128 stands for zero in the data rows.
Here is a table of points, one per row:
137 151 163 168 164 130 144 138 123 117 144 117 84 112 167 166 108 156 153 119 145 136 157 135 142 153 125 145 98 158 135 145
116 158 126 135 161 97 134 132 138 140 128 144 176 115 127 94 125 109 108 156 150 116 126 107 161 122 128 122 142 134 122 173
117 99 104 130 123 97 128 175 115 109 107 148 119 136 140 208 104 159 90 127 178 110 82 137 155 167 109 133 164 101 147 120
127 108 120 127 97 131 149 99 100 105 158 128 182 114 124 134 164 109 107 128 116 99 94 134 153 110 171 129 132 124 154 166
138 130 118 97 161 72 137 82 136 66 119 98 115 135 140 94 143 121 100 81 94 174 145 115 149 122 152 199 135 117 67 71
67 148 129 149 105 108 198 116 113 92 114 129 142 178 120 124 126 126 115 153 163 126 135 138 124 88 173 142 82 103 152 135
99 114 135 101 117 99 126 166 115 136 154 143 121 147 95 83 159 137 117 106 115 167 127 121 148 134 124 125 144 148 143 134
139 136 121 132 102 152 130 132 109 94 123 125 147 105 107 145 140 105 164 164 110 115 161 117 146 124 99 141 130 151 129 126
145 87 126 96 117 129 95 96 93 120 122 136 93 112 117 137 84 112 115 112 116 153 160 80 179 108 119 79 141 93 133 134
147 92 116 101 163 146 145 134 99 151 165 147 125 158 164 147 142 155 123 158 134 113 129 107 133 152 133 140 140 118 109 198
116 151 136 80 192 134 145 125 147 134 142 130 123 124 149 91 147 112 98 119 88 105 126 129 83 116 92 123 109 155 99 118
112 182 170 157 113 116 103 90 151 146 164 124 172 145 139 117 111 161 145 136 127 141 149 142 109 142 106 145 174 65 166 103
141 153 141 173 128 150 140 100 122 117 106 117 92 149 122 114 124 133 107 104 119 147 117 159 147 98 94 120 153 117 115 161
130 139 128 137 151 105 95 182 111 141 151 148 115 110 148 138 107 85 137 169 96 179 208 153 100 123 122 160 146 111 171 118
155 164 107 158 149 161 115 164 141 137 125 54 180 117 114 125 154 192 108 104 160 83 161 82 133 118 112 123 123 138 144 120
167 99 130 185 106 167 126 121 94 151 137 128 131 117 126 112 130 100 113 120 165 111 147 154 102 89 143 143 163 129 128 114
134 130 97 93 120 112 110 140 157 134 148 115 83 85 150 124 133 154 89 181 151 128 125 124 127 126 139 126 88 103 155 126
109 134 112 117 101 110 102 168 134 89 127 151 134 106 124 112 133 120 110 108 196 146 170 120 99 106 131 165 150 105 98 140
135 125 129 123 138 122 135 165 135 119 131 162 97 157 116 125 119 121 174 116 108 108 137 134 178 107 100 121 101 132 109 107
136 109 119 150 87 109 155 97 165 107 153 136 96 182 131 149 131 114 87 144 104 137 159 142 75 173 116 69 117 103 116 143
114 127 131 152 145 129 130 112 119 120 133 143 96 107 115 131 162 121 112 134 155 128 118 136 118 130 99 133 159 146 120 118
93 113 104 134 112 112 123 146 100 138 143 95 122 139 135 122 139 118 116 176 147 124 119 151 137 148 89 124 131 134 134 141
111 111 127 162 100 98 126 126 134 167 138 116 141 109 122 149 111 151 103 75 103 147 101 138 105 143 135 89 88 136 120 146
162 100 133 138 165 125 131 132 150 141 120 143 139 128 89 112 139 127 150 188 122 128 141 167 140 172 169 145 119 113 126 144
134 153 117 116 130 183 158 131 119 107 143 97 154 107 89 94 167 124 135 134 100 174 100 95 116 145 96 134 114 135 150 135
97 148 144 109 134 122 134 130 136 147 110 120 125 137 123 86 32 115 95 197 107 116 127 117 121 127 181 103 170 167 134 143
83 105 123 141 119 81 103 138 154 143 113 94 150 140 147 159 144 123 179 133 98 137 169 153 127 127 137 129 141 152 117 139
171 157 112 110 150 108 134 147 115 114 114 147 156 162 111 132 123 132 147 84 123 160 130 126 126 118 149 48 105 119 139 111
82 114 118 85 139 159 97 140 121 115 187 130 103 128 107 138 121 139 163 116 148 117 149 112 137 113 140 134 151 149 122 131
114 108 114 122 114 111 145 132 135 164 145 165 113 156 195 95 122 147 165 118 90 149 120 129 149 96 114 131 154 142 162 142
120 161 115 134 94 125 141 164 151 139 204 161 127 102 120 149 145 158 112 128 109 142 91 152 126 90 134 129 136 131 99 183
92 108 108 118 132 148 133 117 121 143 94 143 156 106 140 124 126 140 141 133 136 102 114 149 100 170 98 145 107 111 136 110
101 86 161 142 155 179 103 143 154 143 120 112 169 128 136 98 94 131 102 122 149 178 101 136 129 138 129 149 125 96 116 138
132 138 176 114 110 109 132 132 71 140 148 135 141 138 189 106 132 127 110 95 147 113 156 158 163 158 142 128 120 142 134 111
133 133 116 94 115 110 111 139 125 113 124 140 140 152 113 163 97 87 152 125 124 143 83 146 107 87 121 204 113 146 157 138
158 92 132 180 123 71 123 98 135 156 142 165 113 118 87 113 129 135 123 100 160 138 123 94 72 156 131 133 78 194 155 149
112 133 138 126 157 99 154 88 100 134 149 134 146 100 150 140 143 142 149 123 96 102 132 109 157 137 141 114 129 95 135 123
91 126 110 93 99 153 118 114 120 153 140 138 108 97 115 129 121 114 133 113 144 111 156 103 113 122 116 121 154 147 118 132
113 139 111 142 114 154 119 80 107 120 150 119 125 136 144 134 124 107 139 101 136 139 120 121 126 149 153 146 114 111 149 89
97 141 154 130 121 135 127 146 126 120 144 129 115 157 101 120 136 98 112 104 105 158 117 103 132 173 149 120 139 102 132 118
126 120 165 101 144 137 107 94 132 129 111 145 150 111 148 84 123 137 111 140 105 81 109 163 94 94 102 114 97 100 173 159
121 180 108 121 113 101 130 150 118 157 88 108 79 136 137 107 150 115 148 139 133 90 96 110 136 118 149 128 127 106 127 125
143 128 131 161 108 157 143 140 168 161 126 195 77 98 149 137 148 102 103 135 118 128 146 126 157 120 129 121 98 95 119 84
133 141 119 125 118 134 122 138 180 127 189 155 141 151 106 122 112 103 145 142 158 81 145 147 157 159 104 115 130 157 102 100
166 101 129 118 133 70 119 172 133 115 142 107 146 77 139 118 112 146 133 137 114 147 106 121 130 130 124 106 136 117 131 102
131 125 156 103 120 154 158 161 98 124 88 150 158 136 100 121 144 147 134 123 114 138 149 120 107 161 110 122 113 113 129 121
152 131 171 130 106 143 141 165 136 106 161 84 149 125 135 122 94 90 130 129 151 128 98 142 76 148 165 130 137 117 75 93
130 155 123 102 169 126 154 133 171 160 137 145 140 110 112 213 140 76 97 108 153 161 157 107 132 100 125 100 143 153 141 101
136 170 149 156 123 144 128 98 85 114 120 125 177 153 168 141 136 93 80 132 174 82 150 116 73 78 114 153 166 120 130 131
122 143 173 87 104 166 115 119 74 124 132 90 120 133 119 156 149 106 158 120 102 118 128 183 117 132 107 111 85 159 120 169
111 128 103 169 157 159 145 123 151 91 107 118 150 96 180 127 92 71 156 144 130 131 102 122 157 156 141 116 131 144 143 137
151 104 131 119 143 150 139 108 126 106 107 124 140 121 121 107 149 166 154 119 137 128 113 173 135 106 169 136 181 153 153 107
125 125 114 103 113 92 105 120 123 122 126 109 118 136 117 126 122 141 122 102 141 108 151 128 133 134 125 104 154 84 103 148
141 153 110 126 151 121 105 126 119 128 83 160 126 148 147 116 158 124 156 86 123 93 100 108 108 138 98 121 147 136 107 162
156 131 156 106 155 141 132 134 119 140 109 121 125 148 122 119 120 143 129 117 133 122 109 128 163 123 92 136 114 97 112 132
169 147 153 118 69 152 160 102 187 95 102 130 113 82 163 124 114 159 140 106 134 112 124 93 78 148 154 124 185 129 106 126
117 101 144 154 121 128 165 133 147 132 82 137 158 111 92 129 127 134 165 112 146 138 143 67 146 111 98 166 128 133 137 106
144 121 143 123 104 140 115 117 133 111 101 120 136 88 132 99 142 140 95 129 118 145 140 117 136 113 134 120 119 116 131 157
135 157 147 109 152 147 87 129 163 94 107 141 130 145 140 118 161 151 147 110 140 130 98 111 126 82 137 99 126 116 189 103
166 103 105 114 135 124 161 129 115 154 136 108 97 141 100 98 95 139 150 94 147 113 110 136 116 114 129 119 119 151 182 97
127 147 89 110 113 94 90 82 157 149 114 140 130 97 127 158 149 84 138 110 138 126 121 149 144 158 132 130 117 142 149 137
137 122 141 125 155 124 125 89 126 193 77 92 132 126 87 137 161 138 130 135 169 144 116 155 130 111 157 108 149 113 78 127
130 157 133 137 124 118 157 105 89 148 134 136 121 129 163 127 118 144 194 165 166 184 106 96 84 110 101 110 114 108 73 120
161 127 70 82 122 157 130 126 124 148 106 124 141 167 151 132 146 123 101 125 137 167 146 129 93 140 151 127 134 148 123 147
163 156 161 109 156 134 110 118 114 125 144 112 133 126 98 162 87 144 145 143 142 143 157 161 156 137 138 183 105 157 100 168
157 93 147 126 150 104 126 156 126 143 130 97 123 95 112 151 137 121 100 141 86 87 89 86 126 109 135 152 107 119 125 128
153 140 132 117 101 137 127 109 164 139 121 107 127 170 159 133 136 121 125 147 113 146 119 125 181 142 103 146 131 159 116 132
90 125 121 117 148 157 139 162 130 105 115 157 73 151 139 151 160 152 149 123 95 142 110 135 129 145 147 123 153 116 111 144
166 131 106 142 108 144 167 147 138 128 108 122 138 125 105 124 130 109 138 106 123 74 132 176 137 139 154 161 150 54 155 128
91 141 151 128 100 129 96 168 124 166 106 136 133 115 166 113 133 127 140 105 109 131 125 105 136 132 174 131 86 157 106 87
136 61 131 140 141 137 130 113 129 170 117 111 108 156 68 146 113 114 134 109 97 109 109 107 112 151 106 156 113 133 115 142
157 106 141 130 105 121 164 115 126 117 149 113 132 142 153 133 141 147 134 160 151 108 118 123 117 89 97 124 139 140 132 64
128 120 187 119 120 121 90 137 155 57 136 135 105 156 129 146 133 107 137 165 142 124 106 88 140 155 95 133 129 136 138 136
103 84 116 156 152 143 132 146 165 96 135 113 119 88 146 83 142 109 151 138 137 141 131 140 145 103 122 82 115 117 117 148
111 147 117 145 102 115 107 132 66 128 112 122 141 114 94 136 128 147 99 165 93 143 74 162 133 156 140 88 159 163 130 73
145 147 59 160 151 106 109 119 107 116 148 112 121 120 123 120 104 136 129 119 97 128 109 107 134 115 110 134 110 108 132 119
104 137 98 130 94 145 140 110 132 123 95 104 102 107 99 146 103 145 117 123 136 147 150 137 151 157 139 142 116 141 140 135
94 147 141 158 148 115 105 123 131 134 122 125 69 131 115 145 141 122 112 140 104 135 153 134 97 141 164 123 141 153 156 152
140 73 102 165 138 161 74 105 144 133 124 102 149 204 115 157 129 134 141 147 96 86 163 124 137 104 171 103 113 125 101 121
132 117 92 142 123 141 102 116 101 110 143 186 152 140 119 119 90 181 110 155 123 112 116 110 142 122 128 133 68 142 115 84
90 127 129 132 154 122 157 120 154 128 98 143 124 118 127 132 109 161 91 113 109 119 162 174 119 115 87 130 105 166 98 123
There is one direction along which these points spread out most. Take the direction at right angles to it along which they spread out most. Go by this last direction. How many in every 100 of the points above lie lower along it than each point below? Round to a whole number. More than half of the points above lie lower than the first one.
158 92 132 180 123 71 123 98 135 156 142 165 113 118 87 113 129 135 123 100 160 138 123 94 72 156 131 133 78 194 155 149 9
155 164 107 158 149 161 115 164 141 137 125 54 180 117 114 125 154 192 108 104 160 83 161 82 133 118 112 123 123 138 144 120 5
91 126 110 93 99 153 118 114 120 153 140 138 108 97 115 129 121 114 133 113 144 111 156 103 113 122 116 121 154 147 118 132 75
111 147 117 145 102 115 107 132 66 128 112 122 141 114 94 136 128 147 99 165 93 143 74 162 133 156 140 88 159 163 130 73 28
166 103 105 114 135 124 161 129 115 154 136 108 97 141 100 98 95 139 150 94 147 113 110 136 116 114 129 119 119 151 182 97 1
82 114 118 85 139 159 97 140 121 115 187 130 103 128 107 138 121 139 163 116 148 117 149 112 137 113 140 134 151 149 122 131 78
137 151 163 168 164 130 144 138 123 117 144 117 84 112 167 166 108 156 153 119 145 136 157 135 142 153 125 145 98 158 135 145 83
113 139 111 142 114 154 119 80 107 120 150 119 125 136 144 134 124 107 139 101 136 139 120 121 126 149 153 146 114 111 149 89 62
99 114 135 101 117 99 126 166 115 136 154 143 121 147 95 83 159 137 117 106 115 167 127 121 148 134 124 125 144 148 143 134 48
136 109 119 150 87 109 155 97 165 107 153 136 96 182 131 149 131 114 87 144 104 137 159 142 75 173 116 69 117 103 116 143 85
141 153 141 173 128 150 140 100 122 117 106 117 92 149 122 114 124 133 107 104 119 147 117 159 147 98 94 120 153 117 115 161 37
103 84 116 156 152 143 132 146 165 96 135 113 119 88 146 83 142 109 151 138 137 141 131 140 145 103 122 82 115 117 117 148 51
152 131 171 130 106 143 141 165 136 106 161 84 149 125 135 122 94 90 130 129 151 128 98 142 76 148 165 130 137 117 75 93 91
